One turn moves every row onto another: examples first, then more rows asked
Q304: [ 13   5 -10  14  -2  15  -1   7  17   2 -15  18  28  26  12   5  22   2
  -8  -1 -17   4  -5]
Q321: [ -9 -11 -10  18   2   8  -5  -3   1  16 -12  35  -3   7   7  -1   8  -9
 -13   5 -10   5  23]
Q890: [ -5  -8  -9  11  -2  11  -3  -2   3  24 -16  35   1  14   3  -1  13  -9
 -15   6  -7   4  12]
Q9: [ 18  10 -16  15  -2   3  -3   9  14   0 -12  14  29  28  21  -3  18   1
   3   0 -13   7  -3]
Q385: [ -3  15  -4   3 -10   0  -7   2   9  17 -13  14   7  12  16 -21  14 -10
   7   1  -4  14  11]
Q253: [ -7  11  -5  10  -6  -3 -10   0   7   9  -9  13   2   5  20 -21   9 -11
   9   0  -8  14  21]
Q827: [-11  -7 -10  21   3   3  -9  -4   2   9  -8  28  -5   2  13  -7   5 -11
  -5   3 -12   8  29]
Q453: [ -2   7 -15   0   4   6  -1  15  19  19 -25  18   3  -8  11  -6  13  -8
  -5  -6   2   0  13]
Q212: [ -3   0 -17   4   6   8  -1  13  17  19 -24  23   1 -10   9  -2  11  -8
  -9  -4   0  -3  16]
Q847: [ -2   1  -6   4  -7  10  -1   1   5  27 -19  29   6  18   5  -7  17  -9
  -9   6  -3   5   5]
Q743: [ 19   3 -17  16   0   8   0   8  12   4 -14  21  27  31  16   5  18   3
  -6   2 -13   4  -4]
Q593: [ 10  -9 -21  33   9   5  -6   4   7 -11  -5  24  17  17  21   8   7   1
  -5   0 -21   4  18]
Q289: [ -3   8 -14   0   4   4  -3  14  20  17 -23  16   3 -10  14  -9  12  -9
  -2  -6   0   1  15]
Q380: [ -8  -5 -18  -7  -9 -10 -13   5  -5   4 -11   1  14  17  10   7   7  13
  -6  -5  -7   5  18]
Q418: [ 12 -11 -21  30   8   8  -3   4   7  -4  -8  29  19  23  15  12  11   1
 -12   2 -19   1  11]
Q43: [  3  -2 -13  30   6   6 -10   3  13 -18  -3  16  17   9  23   2  11   0
  -2  -4 -26   8  20]
Q913: [ 12  12  -8  12  -3  10  -4   8  18  -3 -12  11  29  23  19  -3  21   1
   0  -3 -17   8  -3]
Q204: [ -8  -8 -18  -6  -7  -8 -12   5  -6   6 -12   5  13  18   7  11   7  13
 -10  -3  -8   3  18]
Q225: [ -9  -9 -18  -5  -7  -8 -13   4  -6   4 -11   4  12  17   7  10   6  13
  -9  -3  -8   3  20]
Q786: [ -6   4 -16   6   6   4  -5  13  18  13 -21  18  -1 -14  14  -6   8  -9
  -2  -7  -2   1  22]
Q711: [  7 -11 -14  27   7  15  -4   2  11  -6 -10  28  19  18  12  14  16   1
 -16   0 -22   1  10]
Q404: [  9  14  -8  17  -2   5  -8   7  18 -11  -8   7  26  16  24  -7  18   0
   6  -5 -19  11   5]
Q556: [ 10  -4 -12  19   2  17  -1   5  13   1 -14  26  25  24  10  11  20   2
 -15   1 -19   1   0]
Q725: [ 12   7 -17  26   3  -2  -8   7  12 -13  -3  10  22  17  28  -5   9   0
   8  -3 -19  10  15]
Q346: [ -6   0 -17   7   8   5  -3  13  17  14 -21  21  -2 -14  12  -4   8  -9
  -6  -6  -2  -1  22]
Q349: [ 10  -2 -19  32   7   0  -9   5   9 -15  -3  17  17  14  26   1   7   0
   2  -2 -22   8  20]
Q178: [ -5   7 -15   3   5   3  -4  14  19  14 -22  16   1 -13  15  -9  10  -9
  -1  -7  -1   2  19]
Q814: [-11   2  -7  18  -1  -2 -11  -2   5   6  -6  19  -3   1  19 -16   5 -11
   4   1 -11  12  29]
Q735: [  3  -9 -15  31   8  11  -7   2  11 -13  -5  24  17  12  17  10  11   0
 -11  -2 -25   3  18]
Q545: [ -9  -6 -17  -6  -7 -10 -13   5  -6   3 -10   1  13  16  10   7   6  12
  -5  -5  -8   5  19]
Q454: [ -9  -7 -18  -5  -7 -10 -13   5  -5   2 -10   2  12  16  10   8   6  12
  -6  -5  -9   5  21]
Q515: [ -7  -7 -18  -8  -8  -9 -12   5  -6   6 -12   3  14  19   8  10   8  13
  -9  -4  -7   3  17]
Q561: [ -5  -1 -17   6   7   7  -2  13  17  16 -23  23  -1 -12  10  -2  10  -9
  -8  -5  -1  -2  19]
Q233: [ -7  -5 -18  -8  -9  -9 -12   5  -5   5 -12   2  14  18   8   8   8  13
  -7  -4  -7   4  17]
Q933: [ 16  12 -15  19  -1   0  -6   9  14  -7  -7   9  26  23  26  -7  14   1
   8  -2 -16   9   5]
Q812: [ -9  -9 -18  -5  -6  -9 -14   4  -6   3 -10   3  12  16   8  10   6  13
  -9  -4  -8   4  21]
Q866: [ 16  -6 -19  23   4  10   0   6   9   3 -12  27  23  29  13  11  15   2
 -12   3 -16   1   2]
Q772: [  6   8 -10  24   3   4 -10   5  16 -17  -4   9  21  11  26  -5  13   0
   5  -5 -24  10  15]
Q604: [ -3   3 -16   1   4   7   0  14  19  20 -25  20   2  -8   9  -3  13  -8
  -7  -5   1  -1  13]
Q748: [ -2  11  -4   0 -10   5  -3   2   8  24 -17  20   9  17   9 -15  17  -9
   0   3  -3   9   4]

Q812 turns into Q380
Q556 turns into Q43
Q385 turns into Q890
Now find these:
Q453 turns into Q561
Q725 turns into Q743

One turn moves every row onto another: examples first, then more rows asked
Q414: [  2  -5  13  -1   2   6   7  -2   0   1  11   8 -16  17 -17   4   5   5
 -11  -3  -4  -5 -14  -9]
Q830: [-11 -12  12   8   2  16  12   0  -5   2   6  13  -7   8  -1  -1 -17   3
   7  -5   9   4  -5  -4]
Q824: [ 13   4   3  -9 -12 -11  -8  -4  -1   2   8   2 -10  17   8   9  -7   0
  -8   6  -8 -22  -4   1]
Q168: [ 22  10   6  -9  -2  -3 -11   1 -11   1  -1  -1   6  -4  16  -1  -9  -4
   1   6  11 -12 -12   6]
Q764: [  9  -3   6  -8   4  -8  -2   4  12  12  -8   0   2  -7   4 -15  19   2
  12   5 -11   1  -6  -4]
Q361: [  8  -4   7   0  -4  16  -1   2   1  -2   7   7 -22  14 -12   3  13   3
  -9   4  -4  -6  -8  -8]
Q534: [ -8  -4   2   5   4  -1  -2   3 -10 -19   3  -1   3  -4  10   7 -12   6
   9  -4  16  12  -1   3]
Q124: [ -4   5  -2   8  13  -4  -2  17   8   1   3  -1   7  -1   0 -22   6   8
  18   3   1 -11  -5   3]
Q235: [ -9  -3  -4   6  -2  -8   4   9   8  -3  -6   0   0  -2 -12  -7  17  13
   8   2   5  -3  16  -2]
Q467: [ -7  -2  -4   5   7  -7   3  10   3   2  -3  -5   7   1   1 -27   0  11
  17   3  -2 -14   1  -2]
Q521: [ 18   0  13  -9 -10 -12  -8  -7  -3   3   4   7 -12   7   1   6   2  -1
 -15   8  -9 -13  -5   2]
Q107: [ -9 -15   8   7   6  12  13   3  -8   3   6  11  -2  11  -8   5 -17  10
   7  -5   9   0  -2  -3]
Q300: [ 14  -4   7  -9 -15  -6 -11  -2   2   2   7  -2  -8   9  10   6  -1   2
 -13  17  -6 -18  -2   4]
Q928: [  0  -9   5   3   5  -6  -9   1  -1  -4  -6  -3  12 -13   8 -10  17   8
  15   6  -5 -16   6  -4]
Q872: [ -7   1   9   4  -5   0   2   2 -13 -11   4   1   5  -4  14  15 -12   2
  10  -7  14   7  -6  -5]
Q636: [ 17  -6   8  -7  -9 -10  -7 -11   0   1   7   4 -12  14   6   4   3  -1
 -13   7  -5 -20  -7   3]
Q3: [ -7  -4   9  -1  -4  -5   7   6  10  14   6  -9   2  -1 -15  -9   8  -2
  16  16  -4 -11   3   4]
Q577: [  4  -1   8 -13   3  -7  -4  13  17   3  -6  -4  -2  -5  -1  -9  22   4
  10   7  -5   1  -5  -4]
Q840: [ 20   7  -1 -10   5  -2  -8   7  -2  -2   7  -9   8   1  20  -1 -10   0
   0   6  13  -1  -9   8]
Q211: [ -6   0  -5  -3   5  -3   8   1   7   1  -5  -5   3   0 -15 -13  14  11
   8  -1   3  -2  15  -7]
Q689: [ -2 -11  10   0   7 -10 -11   6   6  -1  -1   0  10 -12   6  -4  11   6
  15  11  -7 -14  12   6]
Q382: [ 22  10   2 -12  -1  -7  -5  -3 -10  -2   3  -3   0   2  20  -4  -7   0
  -1   3  14  -9  -9  10]
Q338: [  4 -12  11   2   1  13   3  -5   4   1   7  11 -18  17 -10   3   7   2
 -11  -4  -1  -6 -10 -11]
Q508: [ 21  16  -1 -12  -1  -4  -2   2  -7   4   5  -3   5   4  18   7  -8   0
   1  -2  13  -2  -6   4]
Q554: [  0 -12  12  11   1  12  11   9  -6   3   7  13  -9  10  -1   3 -18   0
  10  -9   0   3  -6 -10]
Q96: [-13  -3   9  -4  -3  -9   4  -7   9  12   2  -7   3  -2 -12  -8  11  -1
  13  11 -12  -7   1  -1]
Q687: [ -6 -12   7  13   4  13  10   5  -6   1  10  12 -14   9  -9  -1 -13   1
  11   1   0   5  -3   2]
Q322: [ 10  -6   9   1   0  12  -1   0  -1  -5   7   8 -17  17 -10  10   6   0
  -7  -7  -4 -14  -5 -16]
Q663: [ -5   2   5  -2  -2   3   1  -1 -14 -13  -2   2   3  -5  16   3 -14   6
   8  -5  22   5  -2   2]
Q141: [ -4  -1   1   0  -1   2  -2   6 -11 -13  -8   5   7  -3  13   4 -16  10
   8  -5  21   2  -8  -2]

Q830 turns into Q338
Q840 turns into Q534
Q577 turns into Q689
Now find these:
Q872 turns into Q554
Q211 turns into Q96
Q521 turns into Q168

One turn moves every row onto another: examples first, then more rows asked
Q481: [ -4 -10   0   0 -45   1  -1  -2  -5   6  -3   0   9]
Q729: [-17  12  -4  14 -23   9  10   0  -4  14   1 -17  -2]
Q53: [-17 -15  -7  22 -16  -5  -2  25  -7  15   7  -1  -2]
Q753: [-14 -16 -11  16 -16  -6  -1  26  -7  14   3  -4   0]
Q278: [  3  -6  -3   4 -24 -17  -5  -1   7  16  15  -9   6]
Q410: [-16 -14  -7  15 -13  -8  -1  24  -8  17   0   2  -1]
Q974: [ -1  -7  -4  -1 -24 -14  -3   1   8  18  17  -4  10]
Q456: [-29   2   5   8 -18   4  -5  -3  14   5   0  -7  -6]
Q136: [-28   2   8   9 -18   5  -8   0  17  12   0  -4  -5]
Q206: [-21  -8   9  16 -16   2  -2   9 -15   6  15  13   3]
Q571: [  2 -12  -3   2 -43  -1  -1  -1  -4   7   2   0   8]
Q8: [-24   4  10  12 -20   7  -7  -5  15  12  -1  -8  -5]
Q422: [-15  -8  12  17 -17   2  -5  11 -12   3  18  11   1]
Q224: [-13  14   0  18 -26   8   8   2  -7  14   1 -15  -5]
Q363: [ -4 -11   1  -3 -45   2   0   4  -3   9   2  -3  11]

Q363 turns into Q410
Q729 turns into Q974
Q481 turns into Q753
Now find these:
Q278 turns into Q422
Q571 turns into Q53

